128 stands for zero in the data rows.
Some points, one per row:
[107 132  93 119  97 142 135 130  82  70 111 124 107 113 161 151 109 106 147 160 155  89 151 139 140 127 125 136 147 136  95 142]
[ 93 122  96 125 107 159 131 134 127  67  82 110 172 102 142  85 111 130 158 209 154  87 111  99 187  92  58 164 166 184  98 153]
[130  69 149 211 188 143 201 125  84  97 159 157  45 140   8  60 132  54 171 183 111 174  97 134  86 119  86 138 133 109 205  70]
[141 156 170 188  47 116 156 195 109  90  97 103 211 186  57  74 103 157 115 141 150 141  76 209 156 124  97  56  44 144 139 162]
[172 160  50 125  40  97  50 141  73 103 107 164 157 161 176  77 110 186 188 107 255 156 131 153 103  81 246 193 168 243 141  54]
[105 136 132  95 176  44  82 139 164 149  40 214 112 161  98 140 121 135 109 118 120 132 129 113  61 134  86 187 121 158 199  82]
[164 168 122  82  95 132 105 126 117 157  78 156 149 147 113 130  94 182 122  92 132  79 131 186 121 137 146  97 160 185 220 135]
[111 127 149 138 163 117  91  83 122 137 102 166 150 144 124 130 107  96  86 152 102 111 122 141  88 114 130  96 167 124 175 140]
[122 168 106 169  74 165 111 156 168 104 108 101 171 136 121  75 111 114 171 164 182 141 175 164 119 140 184  92 147 191 130 118]
[ 21  30  69 123 138 195 201 225  56 145 161  48  69  82 156 138 104 118 150 170 206  21  71 105 205  63 163 247 207 161 127  69]
[116 122 182 137 129 138 148 144 103  72 179 119 113 156 116  69 139 146 217 152 206  93  61 202 201 144 146 105 106 151  85 165]
[147 137 156 219 167  67  65 112  86 181 149 178 144  63 188 135 155  22  17  80  82 148 129 130  70  66 144 141 125 137  61  75]
[112  96 202 109  73 116 128  50  86  98 134  32 177 158  54  75 109 115  66 121  98 150 195 200 110 146  17 100 144 117 146 107]
[107 160 161 131 172 141 121 114 152 214 121 126  74 149 102 176 135 176  51  35 153  88  86  95  56 111 118 222 156 152  38 140]
[177  94  92  98  80  92 128 178 115 128 147 173 100 101 191 153 147 184 181 133 148 148 167 100 117  77 140 147 104  65 124 102]
[176 123 234  91 125 165 109 156 148 188  80 131 171 121  78 144 120  73  85 114  82 150  80 149  55 141 131  87 109 111 123 123]
[ 22  59   8  94  69 158 145 164  52 105 191  46 106 122 119 166 166 202 203 242 191 106 128 108 228  52 177 182 234 145 162 143]
[119  77 190  68 114 169 128 148 161 200 164  93 138 154 240 224 140 255 143  97 166  66 189 144 132  81 140 203 163  20 113 119]
[ 59 108 122 111 116 127 159 161  82 133 141  98 116 101 134 130 138 166 167 151 163 113 140  99 126 118 125 148 163 146 122 136]
[131 161 119 155 148  87 123 124 147 113 165  89 128 104 126 150 131 138 157 119 163 175 117 150 141 178 107 117 109 112 113 125]
[150 161 163 111  82  85 106 136 126  87 129 130 128 150 147 159 124  80 132 124 152 132 116 158  76 143 131 178 152 121  81 113]
[168  70 147 163 114 172 126 143 154 141  77 180  79 127 143 135 135  91 108 168 131  86 115  92 130 115 135 182 114 110  91  83]
[ 94  84 157  76  74 152 110 126 171 211 196  40  91 175 255 221 156 245 109 115 170 107 191 163 149  97 105 216 167   0 108  79]
[153 142 160 173 211 105 127 153 113 182 168 169 139  96 136 107 166  46  60  95  18 198 165  83 123  98 185 136 160 159 102 160]
[137  95 119 136  84 209 183  80 153  65 150  80 107 115 138  42 127  80 115 145  55  99 126 107 144 117 127 154 149 125 112 145]
[144  96 205  73 150 157 107   3   8  70  39 155 157 165  92 208  19  15 111 105  92 209 168 132 144 112 173  48 109 159  14 117]
[125 167 145 158 180 123  69  76  55 168 196  92  83 201 143  98 143 140 151 127  55 150  99 151  88 184 174 208 114  61 110 136]
[142  89 124 144 148 153 139  93  98 138 150 164 108 119  72  49 135  63 164 111 148 152 154 158 112 102  82 153 100  99 164  90]
[116  86  98 107 187 106 195 138 167 172 148 208  65 107 213 151 106 186  97 184 203 169 156 151 156 130  68 154 145 107 143 112]
[101 154 140 136 152 167 104  90 108 120 138 183 148 128 135 123 131 108 161 208  60 141 130 110  60 115 155 117 179 172 175 165]
[ 97 199  82 118 102  49 158 146 184 106 147  83 122 160 133 149 168 158 175 145 227  93 182 186 124 170  76  39 153 145 162 137]
[105 197 165 107 164 132  99 102  94 185 108 159 141 156 111 124 116  92  44 122  51 128 128 127 103 121 145  99 180 130 213 160]
[  7  51  71 121 110 168 180 185  33 162 170  91  87  66 160 151 114 148 165 178 191  59 140 111 185  77 149 200 162 156  80 118]
[134 130 155 144 103 141 108  92 110 121 115  81 139 123  95  97 132 142 115 132  82 138 161 154 143 133  81  88 131 130 169 122]
[124 127  89 105 141 159 116 136 105 109 133 103 137 139 143 177 125  95 163 157 155 122 123 125 163 186 115  60 119 157 123 135]
[ 50  83 125  77 171 130 142 155 145 231 110 215 120  83 106 226  90 199  64 122 143  92 157  55 181  78 118 107 104 142 148 197]
[ 93  70  96  61 104 107 134 115  95 151 142 220  63 100 192 176 119 157 179 126 149 157 144  72 154  70 150 178  77 168 133  82]
[123 132  86 161 147 110 119 117 184 142 190 126 152 124 164 125 150 115 159 131 113 154 114 118 119 176  88  94 132  94  56 146]
[146 190 142 177  88 110  93  90  89  57  53  80 171 148 112  52 112  77 107 117 130 107 161 188 133 113 137 107 123 161 133 168]
[ 92 163  87  95 169 150 140 132 181 127 114  88 171 130  98 128 160 132  77 136 175 115 111 146 217 155 142  58 121  95 107 140]
[135  70 167 150  85 137 141 143 102  65 146  94  88 175 139 111 133 119 215 125 142 114  94 177 179 153 117 110 121 152  45 166]
[126 222 116  67  92 138 108 142 198 255  34 136 176 254 124 230  33 184 139 137 104 148 136 141  82 210 149 111 232 137 248 159]
[105  49 178 167 196 127 145  97 116 228 113 174  86  80 114  86 176 160  90  96  71  96 127  83 166  68 149 189 166 137  96 139]
[103 143 128 188 152  23 135  96 240 129 113 169 155  60 183  20 225 132 115  41  35 189 154  56 104 196  61 124 106 138 167  50]
[164 133 156 116 124 123 124 122 133 148  99  79 145 152 131 144 144  99  96 150 114 130 124 163 110 157  97 146 129 126 144 123]
[ 88  85 175 125 177 120 171  79  39 114 120 108 170  95 170 156 172  53 143 172 118 142 158 118 187 120  71 162 203 140 149 136]
[ 36  48 115 180 214 153 182 168 241 191 190 128 106   0 116 160 117 239  68 114   0  72 126   0 166  64  72 202 183  37 124  76]
[156 144 128 127 158 141 119 153  83 102  35 155 185 118  85  94 112 108 131 118  78 125 112 198  85 108 202  90 108 165 123 206]
[184 180  23 129  69 101 132 110 185  51 101  45 149 172  27  54 172 132 162  83 171 107 145 195 118 176 111  54  99 154 140 197]
[ 93 124 117 150  39 169 177  83 139  80 151 114 152 118 132  97 187 102 132 108 127 127 139 154 127 180 111 115 161 165 113 199]
[ 85 154 145 114 123 221 204  60 146  64 126  58 188 164 106  79 136 107 153 139  87 133 138 171 143 190 103  54 111  80 155 167]
[119 183 155 162 156 103  96 111 141 150 131 169  98 140 149 104 129 153  93 106 145 121 129 141  73  98 126 122 128 156 151 141]
[107 178 139 173 148 169  83  63 107 141 141 167 131 166 118 153 104  98 126 140  60 120 104 122  55 120 152 147 163 131 238 135]
[102 159 124 124  95 137 127 157 124  99 119 119 183 108 165 137 122 101 138 142 127 157 146 158  85 108 152 135 132 135 173 148]
[117  59 140 138 139 107 103 126 113  62 123 129  85  87 122 121 119  82 126 134  80 132 121  89 127 131  84 148 128 104 111 158]
[176 181  67 134  53  62 132 111  66 108 108 199 114 110 140 135 120 147 232  87 190 110 120 145 111 146 242 192 164 198 145  41]
[141 179 192 171  85 125 130  59  66 139  92  81  72 212  93  69 154 216  83  65 156 118  94 195 114 172 136  88 131 135 121 133]
[117  31 118 135 164  89 110 119 111 140 135 175 126  82 141 169 143  79 110 103 140 133 173  86 125 111  90 159 109 155  81 102]
[ 58  30 117  91 164 158 116 121 156 126  94 148 170 165 126 175 104 140 142 250  68 139 114 170 144 121  71 138 160 152 154 104]
[155 175  89 135 144 126 140 171 146 143 116 170 140 120 122 129 130 118  89  44 100  97 158 139 102 107 104 104 141 159 134 158]
[147 145 158 117 246  85 129  82 135 180 204 167  86  63 170 124 116  19  64  94   7 179 152 126  69 171 190  89  59 106  12 185]
[196 180 106 125  99 108  88 179 146 138 107 101 179 133 103  83 128 122 157 146 147 115 124 167  93 170 157  39 151 198 138 106]
[132 189 134  96 140  78  86 106 110 181 107 129 131 182 107 144 131 183 150 162 152 162 227  78  97 124  71 106 155 171  56 119]
[ 74  99  99 100 127 103 143 156 156 208 136 180 107  68 142 153 152 157  69 144 132 137 165  96 166  99 126 128 137 149 143 180]
[ 95 204 114 149 193 141 161  93 126 102 116 111 146 107 151 144 142 139  53 153 141 131 218  95  94 149  36 105 130 150 127 133]
[136 111 218 134  30 102  87 111  94 146  86 211 135 164 175 240  67 196 168 174 209 131  92  61  51 122 143 218 195 113 136  82]
[ 95 171 185  66  85 149 140 119 160 208  86 155 132 156 145 106  96 164 118 145 124  79 110 111 136 120  99  88 162 125 213  87]
[140 101 106 159 154 104 111  93 166 178 109 180 111 126 151 121 130 104  97 133 118  98 142  57  81 124 211  81 147 183 138 185]
[107  75  54 166 154 128 149 178 184 157  81 163  96  45 181 203 160  81  94 116 172 160 127 135  87  74 135 185 161 127  93 113]
[ 97 119  68 121 181 153 112 104  65 136 113 164  95 114 130 100 154 143 194 128 152 117  77 144 127 133 149 175 146 136 138  88]
[116 108 135  86 119 147 113 140 102 179 155 121 180 123  98 142 151 184 147 169 145 131 103 107 108 162 141  90 113 111 130 105]
[142 136 116 155 162  96 128 108 151 166 161 141  78 149 122 119 152 141 102 109 134 116 146  85 123 118 130 118 137 137 155 122]
[ 77  79  58 208 141 117 207 115  96 124  48  95  35  39  93 107 106  69 101 104 112  85 152  58 101 152  81 161  70  81  83 180]
[152  66 181 171  72 111 202 160  73  89 120 137  73  85 132 112 143 127 125  78 167  87  93 139 161 121 151 217 100 109  70  78]
[ 99 113 100 137 106 151 157 124 120  97 108 126 140 152 114 120 146 126 148 170 122 118 140 106 164 112 112 146 161 170 154 143]
[124 121 155 148 133 119 133 153 148 127 139 216 107 108 120 101 123 146  87 118 133 100  99  59  99  64 145 194 131 111  63 152]
[154  90 169 129 129 189 119 117 125 113  86  77 131 163 167 161 100  82 185  90 126 114 109 141 113 150 168 135  92 110 121 163]
[131 197 114 159 209 128 133  95  51 131 150 186  74 183  54  55 156  96 139  95 146 150  84 171 165 132 218 145 107 131 148 128]
[124 129 128 132 113  98 190 141 141 159 161 150 104 169 115 109 158 158 135  54 112  89 148 100 120  98 168  79  96 148 139  72]
[ 88 118 154 113 132 104 130 117 130 124 117 122 184  87  83  96 142 215 204 159 113 138 131 146 154 180  98  82 190 155  75  97]
[123 142 163 145 186 130 135  83 108 130 129 110 170 116 140 133 108  96  96 177  81 147 154 148  77 116 124 131 176 148 206 163]
[104 120 106 123 132 160 118 131 109 137 102 106 137 128 109 148  93 133 152 144 144 140 110 141 105 173  96 116 101 124 142 141]
[122 138 193 116 172 130 151 125 163 103  74 147 135  63  71 119 125 132   0 100  52 125 182 104  86 105  53 128 139 138 127 137]
[ 99 113 171 104 122 128 102 129 149 215 174  71 107  94 206 201 143 222 123 120 157  85 175 153 175 120 140 185 133  35 100 104]
[ 51 126 144  89  98 142 175 125  84  24 183 101 155 170  54 142 139 143 164 101 145 140 124 191 168 133  92  75 111 147 128 156]
[194 160 198 134 136 110  99 133 126 149 139 169 128 100 112 109 115 155  77  96  85 163  82 108  66 138 180  70 165 105 116 133]
[255 142 207 111 125 111 161 158 184 140 150 255 216 135  86  85 104 118  69  14  57 133   0 123 101 169 168   0 164  80 189 141]
[188  83 186 156 141 113 107 138 169 147 123 140 174  96  70 117 100 112  97 106  75 164 103 134 129 122 149  80 140 154 155 146]
[117  20 198  58  90 175 146 166 159 222 225   0 149 132 224 255  83 255 110 124 127 141 172 199  99  62 255 255 164   0  82  58]
[ 46 147 130 133 186 104 182  78 105  95 119 119 149  97 155  95 154  91 145 161 111 110 162 115 139 109 123 132 182 133 166 148]
[165  88 208 110  97 170  63 131 174 148 154 108 208 136  75  65 157 197 109 102  38 170 126 123  56 132 180  35  19 107 107 193]
40 more points follow, each with its number after it:
[104 110 122 120 151 156 105 121 141 130 112 122 137 143  93 139 144 118  93 151  66  98 190 121 105 104  65 147 123 124 151 124] 0
[160 110 111 129  86 195 190 164 129  68 122 124 219 102 182 164  73  69 187  75  81 141 168 112  63  99 181 109  94 212 183 162] 1
[138 153 122  99 167  99 129  94 112 156 131 176 133 118 138 125 136 172 128 164  65  86 138  25  79 105  40 165 155 118 124  71] 2
[126 158 114 167 103 163 179 130 122  51 127 139 129 123  52 140 137 103 147 129 141 119 120 163 164 151 128  80 126 141 143 155] 3
[136 151  99 147  90 161 162  76 101  91 145 105 122 105 143  97 174  77 111 145 107  96  99 135 143 145  96  98 139 142 124 161] 4
[147 108 142 127 131 111 148 134 143 182 105 168 157 111 106 121 160 181 123 113 185 142 127 178 171 193 127 112  97 112 157 117] 5
[133 137 117  45 107 156 161  89 112   9 124  56  97 219  12 126 172  82 229 136 125  79  64 159 238 167  54  72 140 113  43 199] 6
[152 114 103 112 124 135 144 156 147 120 148 196  94 113 160 125 133 139  92 128 125 119  61  98  95 125 133 193 162 103  98 130] 7
[131 120 150 141 130 123 151 113 123  84 191  94 115 141  73  61 124 146 175 142 131 107  77 173 226 175 144  94 105 200  79 142] 8
[ 90  90 123 141 161 158 153 168 128 160 147 112  99  83 125 141 110 179 109 124  89 122 119  56 135  75  86 151 162  98 135 105] 9
[121 104  77 134 128 152 108  56 115  71 139  59 138 115 204 128 125  60 107 141 104 126 116 157 115 170  80 146 134 118 118 164] 10
[107 141 149 171  72 142 136 119 106 177 147 107 107 135 181 164  95 118 124 127 162 110 134 154 129 188 126 120 152  99 177 129] 11
[104 141 136 155 155 118 101 125  88 121 139 145 115 139 169 163 101  91 148 168 149 164  72 173 111 153 129 140 102 123 116 199] 12
[101 133 139 139 157 169 164  86 115  81 118  19 157 154 114 105 121  63 141 155  95 123 119 182  95 133 103  85 104 124 141 159] 13
[123  95  49 202 218 113 153  97  86  97 114 115  80  37  51  79 145 234 145  60 112 171 168 123 171  41 111 190  76 137 100  71] 14
[ 87  98 106 133 136 158 165 173 157 123 114 168 103  90 108 150 112  98 118 127 162 165 105 122  79 143 128 137 114 106 135  94] 15
[132  30 139 148   0  58 111 255 186  93 124 124 141 153 131 135 153 151 205 208 255 153  66 127 183 200 147 143 127 100 211  96] 16
[159 167 110 151 108 114 117 104 123 167 150  91 136 157 110 114 128 114  91 120 182  99 150 175 119 129 107  62 130 141 142 141] 17
[ 95 158 114  88 161  98 129  56 122 177 161 119  79 111 133  81  95 110  90 188  65  95  42  51  83  46 125 202 255  89  79 147] 18
[139 168 152 108 100 107  78  95  98 177 112 153 101 158 125 118  99 129 135 141 152  98 151 169 127 159 136 118 168 127 182 111] 19
[106 117 151 148  85 128 127 109 118 163 165 119 154 151 175 148 100  84 175 121 168 168 167 174 119 175 160 151 153 139 144 102] 20
[ 65 130 175 174  28  90 137 131 161 162 114  42 127 156 214 136  80  34 156 109 153 179 142 153 116 157 144 132 128  86 135 106] 21
[178 123  99 213 113  79 170 201 253 106 137 162  86 107 156  74 111 105  89 138 220 255 104  86 114 165 137 179  55 161 224  68] 22
[135 180 137 141 144 123 107  93 101 161 125 145 154 133 144 106 125  98  99 111  88 143 139 132  77 118 117  96 173 123 182 138] 23
[149 125 122 106 126 104  95 182 158 113 123 100 193 163 133  87  93  67 152 167 157 122 112 181  98  98  92  88 138 144 152 150] 24
[154  79  87 152 158 186 126   0 167 101 162 104 171 122 108 148 100 138 132 214 151 131  71 202 148 177 110   0  92 111  93 215] 25
[ 82 161 161 165 186  89  44  89 137 213 124 180 153 110 163 126 174  61  54 115  52 206 124 120  75 103 155 115 119 105 133 156] 26
[ 96  86 148 150  86  92  94 104  95 139 146 164  94 138 138 148 134 130 122 134 127 161  97  99 130 138  99 194 148 102 113  91] 27
[ 90 216 167 174  88 117 127  93 101 179  67 105  86 139  78  65 122 185  70 106 176  65 137 159 162 155 114  97 120 158 133  75] 28
[ 86 118 139 151 148 164 158 110  98 118 125 122 138 112 135 134 154 109 136 161 127 106 179 149 150 108 101 142 133 127 143 181] 29
[155 120 178 145 139 114 214 159 169 203 107 131 160 140 112 191 169 162 106  81 147 144  83 146 144 140 145  96  75  96 134 111] 30
[150  82 101 155 110 116 178  97 131  87 112 155  55  94  88 121 124  60  95 114 107 112 107  78 153  66  80 194  59  65  69 129] 31
[145 135 127 138 147  81 154 150 130 147 157 159  86 137  98 117 155 146 104  78 109 126 130 110 128 147 153 134 159 165 119  89] 32
[139 151  46 142 109 147 184 141 150  85 131  93 166 164 103 108 122 109 111 116 156 130 171 200 106 159  94 120 109 139 116 154] 33
[132 106  45 186 127 102 171 170 164 147 192  64 128  57 139 118 166 172 120  90 157 180 129 115 146 151  85  97 112  92 156 103] 34
[101 162 129 127 159  92 108 119  50 132 116 153  89 158 142  34 130 127 221 148 191 136  53 144 108 156 109 181 191 192 164 119] 35
[191 143 227 188 101 125 128 195 168 136 115 190 133 153 121  93 127 210  56 115 218 139 118 150 116 126 155 127  59 107 126  81] 36
[ 58 103 149 158 163 176 172 114  78 128 137  86 142 126 140 109 152  62 160 174 134 114 182 125 136 137 103 166 160  82 148 152] 37
[148 141  94 132 158 104 144 118  78 128 113 125 116 132 116 134 125 100 142 148  91 161 170 182 133 139 147 124  38  96 174 122] 38
[130  67 153  65 153 139 146 140 180 177 129 147 156 117  77 163 124  58 138 201 141  79 144 115 114 118  80 119 179 119 135 143] 39
Which three of these numbered points are nearest to each point below by angle, seen from the average point of the first points? Their numbers follow each, nearest first.
[150  89 196 138  53 105 128  97 131 174 165  75 127 119 192 174  72  57 117 104 110 211 108 150 121 195 154  97 140  69 160 106] > 21 20 11
[160 141 146 138  98 130 113  97 103 106 186  73 123 158 147  89 128 101 173  92 130 145 127 117  94 148 110 175  49 131 157  95] > 20 38 21
[166 211 166  26 111 138 112 124 148 191  80 152 164 194  27 103  90 182 223 123 115  88 117 165 197 113 192  57 121 225 236  83] > 19 28 8
[160 147 156 170 160  78 130 100 112 151 141  71 167 162  60 122 133 101 100 142 226 119 145 232 111 161  99  25 127 171 150 124] > 17 24 33
[ 99 119 112  95 167 137 134 136 180 197 168  61  74 142 114 112 164 129 158 123 104  71 140 122 141 171 131 161 128  95 204 158] > 37 34 39
[150 179 133 132 129 106  81 116 120 149 150  78 124 146 108 118 162 108 134 124 166 158 153 141 119 141 133 101 107 148 145 116] > 17 19 38
[183   0 122 150  11  69 200 254 227  75 123 164 190 119 148  44 172 136 167 241 225  91  36 159 129 255 188  80  22  78  92  28] > 16 36 5
[110 118 137 102 152 144 102  45  90 140 207   0 150 120 240 237  90  78 162 185 143  58  83 133 124 161 119  99 166  30  94 147] > 10 11 25
[169  66 124 127 147 133 145 149 118 116  91 200 111 130 130 140 124 193  83 139 122  96  87  91 110  82 202 202 202 133  92 163] > 7 18 9
[116 173 123 117 152 123 107  83 114 145 135 175 147 137 127 111 126 136 161 141  80 157 133 129 100 108 135 107 185 121 208 134] > 23 19 26
[136 105 154 143  86 117 115 147  77 135 126  74  88 128 181 109 125 145 137 138 178 133 126 138 158 136 232 165 140 124 103 133] > 21 20 16
[102 186 158 173 127 105 119  32 140 139 127 131  89 191  32 106 133 203  89  78 129 140 130 188  90 162 129 114 124 149 107 116] > 28 17 32
[127 156 140 101  93 129 133  92 155  20 103  55  44 173  88 122 124  78 184 186 110 100 105 145 173 153  38  96  71 136  52 182] > 6 13 8
[110 135 157  96 135 135 115 157 187 163 135 131 142 129 118 165 121 162 157 164  64 111 142  59 104 155 137  84 125 107 145 157] > 39 2 9
[166 115  94 132  72 158 110  89 121  86 154  43 114  79 183  83 130  85 144 103  92  86 133 135 137 175 113 127 134 132 146 183] > 10 4 13
[140 131 134  98 150 152 140 123 111  85  81 153 173 131 143 132 113  58 143 111 119 161 180 138  96 109 161 100 123 168 171 183] > 1 24 23
[130 154  84 109 133  73 150 154  48   8 147 149  90 117 105  47  96 229 140 116 106 138 104  49 158  67 119 243 123 207  70 127] > 14 35 7
[122  78 109 162  90 142 159 121 141 159  68 216  74  41 133  73  68  79 127 103 165 190 179  71 148  53 146  92 200 255 192  77] > 22 1 15
[ 73  86  82 145 123 116 169 202 147 166 176 106  78  79  99 122 184 190 163 120 176 193 145 134 166 155 112 130 103 101 164  41] > 34 16 5
[114  65 119 140 167 129 152 205 175 194  94 141 134   4 103 103 145 206  85 104  13 134 106   0  95 104  95 133 135  80 175  56] > 9 2 34
[ 68 168 140  87 135 135  96  70  51 136 155 101  87 191 178 156 136 110 133 102  49 137 127 167 100 146 142 156 112  90 124 108] > 10 38 12
[188 204 106 137 198  46 166 134 165 173 212 213   0 185 111  97 167 220 185 104 109 100 119  69 135 117 237 139 102 205 152  73] > 32 22 14
[128 118 116 137 147 124 131 102 126  76 150 108 137 139 101 109 152  80 166  99 123 187 105 126 111 164 107 156 102 132 157  92] > 22 13 38
[ 84 124 110 111 154 128 122  96 145 199  58 166  75 102 154  91 187 157 103 198   0 123 142  23 132 229  95 138 164 117 177  49] > 2 0 9
[ 84 126  80 118 153  98 131  82  99 117 119 129  96 113 113 103 118 140 197 146 182 121  99 122 124 137 145 144 134 147 143 107] > 35 14 8
[143 153 123  99 139 140 105 144 126 180  84 157 118 136  87 111 121 137 120 110 125 106 118 159 129 124 138 110 149 159 145 128] > 19 28 17
[ 71 122 103 173 185 123  99  75  24 144 128 148  98 115 117 139 153  93 207 183 194 163  46 179  68 139 111 194 154 163 153  65] > 35 12 27
[122 148 129 111 109 164 128 102 132 116 106 102 127 141 124 156 123 131 126 166 143 113 146 159 139 157 132 100 114 111 102 158] > 25 6 13
[ 96 149 171 100 193 131 162 116 137 163 153 140  92  82 114 143 116 144 107 138 152 136 193 139  77 131 107 169 153 172 129 132] > 39 2 29
[127 159 150  91  86 187 145 166 140   0  90  55  97 181  43 128 117  71 212 157 155  63  69 141 121 217  95  59 101 113  30 178] > 6 3 13
[150 168  15 134 126 145 141 156 176  76 131  98 152 149  84 108 127  69 159  66 175 130 127 196 162 173 109  79  95 135 142 135] > 33 3 17
[124 153 126 128 205 138  72 158 142 144 171 139 105  85 141 138 151  96  78 104  55 134 116 117  96 111 142 122 104 110 101 137] > 26 7 23
[122  93 129 120  51 143 106 187 134 128 106 119 167 147 123  73 115  97 210 170 169 155  77 156 164 203 141 145  90  91 103  83] > 16 21 20
[138 161  95  86 118 133 111 106 140  60 117 102 103 147 100 116 122 117 160 171 128 112 107 126 126 155  98 142 119 113  64 183] > 6 10 4
[124 123 110 110 139 132 141  68 120 127 118 148  93 150 129 109 103 131 108 146  95  88  90  81 135  99  94 172 175 113  99 125] > 18 2 31
[127 126 138 154 153 118 129 115 159 117 164 139 125  78 140  79 170 153  68 130 101 144 147  56  80 169  41 157 103 104 200 107] > 2 34 22
[120 160 118 103 154 157 140 143 175 143 110 109 115 137  89 126 147 197 109 108 140  93 132 148 191 150 149  70 111 120  97 158] > 5 8 6
[112 135 147 144 161 150 146 121 135 110  98 128 132 133 112 137 140 106  65 128  95 101 173  83 109 102  43 101 152 102 149 140] > 0 2 29
[170 128 155 139 120 119 123 129 176 118 102 108 131 160 114 108 145 140 110 131 146 140 142 140 127 136  80 107  72 141 111 133] > 36 33 17
[130 121 147 150 107 135  84 201 138 139 176 189  55 106 135 131 123 187 117 102 105 165  77  52 115 127 151 197 140  74  88 160] > 7 27 9
[138 168 122 145 116 120 118 120 140 139 117  69 152 173 138 139 117 109 121 126 188 123 135 140 124 144 105 104 138 141 122 115] > 17 33 24
[162  61  63 148  63  38 131 127 106  88 111 227  82 142 191 167  83 223 191 132  97 198 207  20 192 137 214 175  61 151  93 110] > 27 14 22
[ 81 151  26 146 111 144  52  96  42 142 139 199 129 137 156 100 160 144 218 177 176 172  20 140 114 139 158 169 148 174 155  95] > 35 12 27
[148  99  86 160 118 141 165 127 137  65 157 142  68 124 130 153 132 100 127 101 105 120  83 100 148  96 111 167 115 108  48 125] > 31 7 6
[141 220 159 170 105  98  88  27 125 146 108 132 120 191  52 103 164 156  86  62 118 148 120 183 169 200 161  98 173 136 137  99] > 28 19 17
[198 135  49 131 170  72 190 156 192 140 171 146 109 129 123  74 159 134 173 140  99 167 187 119 141 187 161  85 114 156 220 109] > 22 34 32
[174 178  90 151 202 112 145  83 192 171 154 148  44 121  95  65 143 211  98  48 157 174 149  71  84  76 182 101 129 161 153  86] > 32 14 22
[173 102  82 138 113 182 155  96 163  96 136 113 114 122 140  78 132  94 122 121  99  96 131 143 141 150 117 148 122 115 123 138] > 4 10 33
[164  93  96 243 176  53 158 113 233 142 102 151 183  46 152  45 188 194  52  78  21 160 209  61 106 150  64 207 163 197 217  66] > 22 14 34
[123  87 130 143  95 118 142 212 186 160 149  84 113  79 120 107 137 129 166 106 174 136 152 117 125 128 113 106  90 156 143 118] > 34 16 22
[150 115 106 192 141 128 125 111 171 130 115 150 101 110 106 138 125  75  65 125 143 131 131 144  94 149  86 152 129 101  99 114] > 31 15 22
[175 134 126  48 100 121  67 174 192 204  61  76 210 107 130 141 112 131  45  99 125 124 226 133 127 132 152 108  59 140 199  71] > 5 0 17
[144 118 100 140 126 127 155 112 133 157 151 123  96 138 147 128 142 201 124 123 148 139 138 125 130 118 140 136 129 139 143 129] > 34 14 32
[159 108 145 123 125  69 147 139 205 187 158 155 133  83 140  87 175 121 131 108  57 194 174  74 108 152  52 169 126  94 214 112] > 22 34 2
[ 97  65 117 135 148 130 169 185 162 179 142 140 136  68 106 133 131 199 115 136  79 101 127  86 158  85 120 177 154  91 154  77] > 9 14 2
[136 185 166 143 168 126  95  82  87 169 140 131 187 151 150  84 122 110 114 146  84 132  98 113 120 122 125 126 170 100 221 148] > 23 26 19
[198 113  92 175  81 106 156 168 116 108 132 128 148 104 101  71 132 118 178 125 112 178 100 129 129 145 182  70  57 139 104  93] > 22 8 38
[151  88  55  97 134  62 164 104 182 174 115 177 104 145 131 118 155 147 140 172 108 148 151  69 115 185 104 201 133 156 151  48] > 2 22 32
[149 153  82 138  83 111 194 193 198 167  86 108 187 139 173 151 116 115 123 101 183 146 158 171 180 174 143  88 124 151 169  94] > 5 33 30
[186 162 149  85 154 142 120 146  27  97 139  76 142 163 131 192  52 159 110 101  94 115 166 176 110  16 218 132  98  46 112  87] > 38 1 14
[150  77  91 120 142 190  76  98 163 176 139 160  69 102 154 133 118  80 117 148 119 110 123  40  68  58 139 148  94 130  81  97] > 31 7 18
[133 108 115 152  91 142 105 135 122  69 170  92 154 155 142  58 140 138 164 149 140 104  80 198 171 169 136 119 124 138  68 146] > 8 6 25
